128 stands for zero in the data rows.
Here are some points:
vec![143, 55, 148, 60, 112, 143, 123, 109]
vec![132, 167, 164, 194, 70, 204, 129, 127]
vec![112, 98, 90, 139, 104, 122, 187, 137]
vec![138, 135, 117, 174, 141, 142, 124, 124]
vec![131, 20, 10, 172, 157, 86, 229, 149]
vec![101, 130, 93, 150, 96, 132, 177, 129]
vec![133, 100, 147, 100, 107, 151, 125, 118]
vec![170, 112, 158, 149, 149, 153, 94, 132]
vec![91, 173, 142, 65, 139, 101, 86, 103]
vec![148, 41, 85, 159, 115, 142, 196, 142]
vec![116, 226, 142, 141, 193, 98, 47, 118]
vec![104, 169, 154, 59, 123, 98, 106, 128]
12 more points follow, each with its number after it:
vec![119, 158, 112, 184, 130, 144, 128, 125] 0
vec![116, 140, 93, 176, 119, 124, 173, 145] 1
vec![113, 172, 154, 189, 59, 198, 148, 124] 2
vec![109, 116, 90, 144, 140, 119, 141, 116] 3
vec![137, 37, 77, 135, 109, 128, 204, 138] 4
vec![111, 172, 155, 65, 140, 97, 90, 124] 5
vec![120, 224, 154, 131, 207, 99, 19, 106] 6
vec![132, 100, 145, 104, 104, 148, 125, 117] 7
vec![115, 102, 78, 147, 142, 116, 160, 124] 8
vec![138, 63, 136, 74, 112, 140, 133, 112] 9
vec![110, 135, 131, 88, 122, 116, 121, 119] 10
vec![152, 30, 125, 64, 120, 125, 146, 124] 11
Which two of these numbered points are nearest to each point below, ignoring the 2 directions in which the first points spread most? Their numbers follow each, nearest first.
vec![150, 83, 98, 174, 115, 129, 190, 164] > 5 4
vec![110, 183, 101, 133, 217, 85, 50, 93] > 6 0
vec![110, 178, 151, 73, 145, 94, 88, 120] > 5 10
vec![113, 134, 132, 89, 120, 117, 119, 120] > 10 4
vec![168, 73, 178, 72, 115, 153, 104, 124] > 11 9
vec![122, 223, 150, 134, 199, 98, 35, 110] > 6 0
vec![129, 127, 116, 156, 136, 135, 125, 121] > 8 3
vec![132, 142, 109, 173, 154, 127, 121, 121] > 8 0
vec![141, 149, 148, 205, 88, 194, 136, 133] > 10 4
vec![107, 182, 102, 135, 210, 87, 56, 95] > 6 0
vec![115, 142, 100, 154, 129, 113, 155, 139] > 1 0
vec![90, 182, 128, 89, 130, 91, 117, 128] > 1 5
vec![121, 174, 153, 192, 66, 195, 140, 129] > 2 10
vec![106, 177, 143, 82, 136, 91, 103, 131] > 5 1
vec![141, 86, 134, 136, 77, 167, 171, 137] > 7 4
